B =
[[146 125 128 121 121 130 124]
 [156 128 134 127 115 132 124]
 [110 127 124 129 137 127 129]
 [135 125 130 129 124 130 128]
 [138 127 130 127 124 130 127]
 [103 123 121 125 140 124 127]
 [127 129 124 127 131 130 128]
 [130 129 124 122 128 129 126]
 [134 127 134 133 124 127 129]
 [141 127 131 128 121 129 129]
 [145 128 130 125 119 131 126]]
Read off the largest entry in the last row.
145
The last entry, reading row by row: 126
The entry directly below the smallest entry: 127
The entry in the top-left corner is 146
The entry in the top-right corner is 124
The entry at the centre -> 125
The 5th entry in reading order is 121
Read off the third entry on the diagonal from the top-right corner.
137
Read off the entry just left of the centre entry.
121
The minimum: 103
The entry directly above the smallest entry -> 138
Read off the entry directly below the centre entry.
127
Read off the 3rd smallest entry.
115
Read off the second-last entry, reading row by row.
131
Read off the 3rd-last entry, reading row by row.
119
The second entry on the main diagonal: 128
Read off the largest entry in the first column.
156

Read these off the grid that follows.
1) Find the entry directly below the smallest entry.
2) Find the 3rd entry in reading order.
3) Find the last entry, reading row by row.
4) Find the first entry in reading order.
5) Find the entry just left of the smallest entry.
6) Find the fourth-last entry, reading row by row.
7) Find the largest entry in the first row.
8) Find the entry in the top-right corner.
131  134  122  118  120  118  118  130  131
120  112  132  136  113  116  126  118  140
140  124  120  158  127  109  139  129  129
126  133  135  129  116  127  124  116  123
120  126  115  154  125  130  123  130  144
129  127  122  140  132  125  117  141  142
135  129  125  144  123  123  127  125  125
130  134  120  121  135  138  133  137  120
131  130  113  120  129  121  128  130  114
128  128  132  126  133  120  125  128  118
129  121  124  125  123  126  130  126  134
147  112  113  123  138  130  122  113  130
115  120  129  137  134  124  141  112  115
124  121  117  121  126  115  131  125  141
144  122  144  130  107  129  132  153  132
144  123  137  139  124  139  133  154  110
1) 124
2) 122
3) 110
4) 131
5) 130
6) 139
7) 134
8) 131
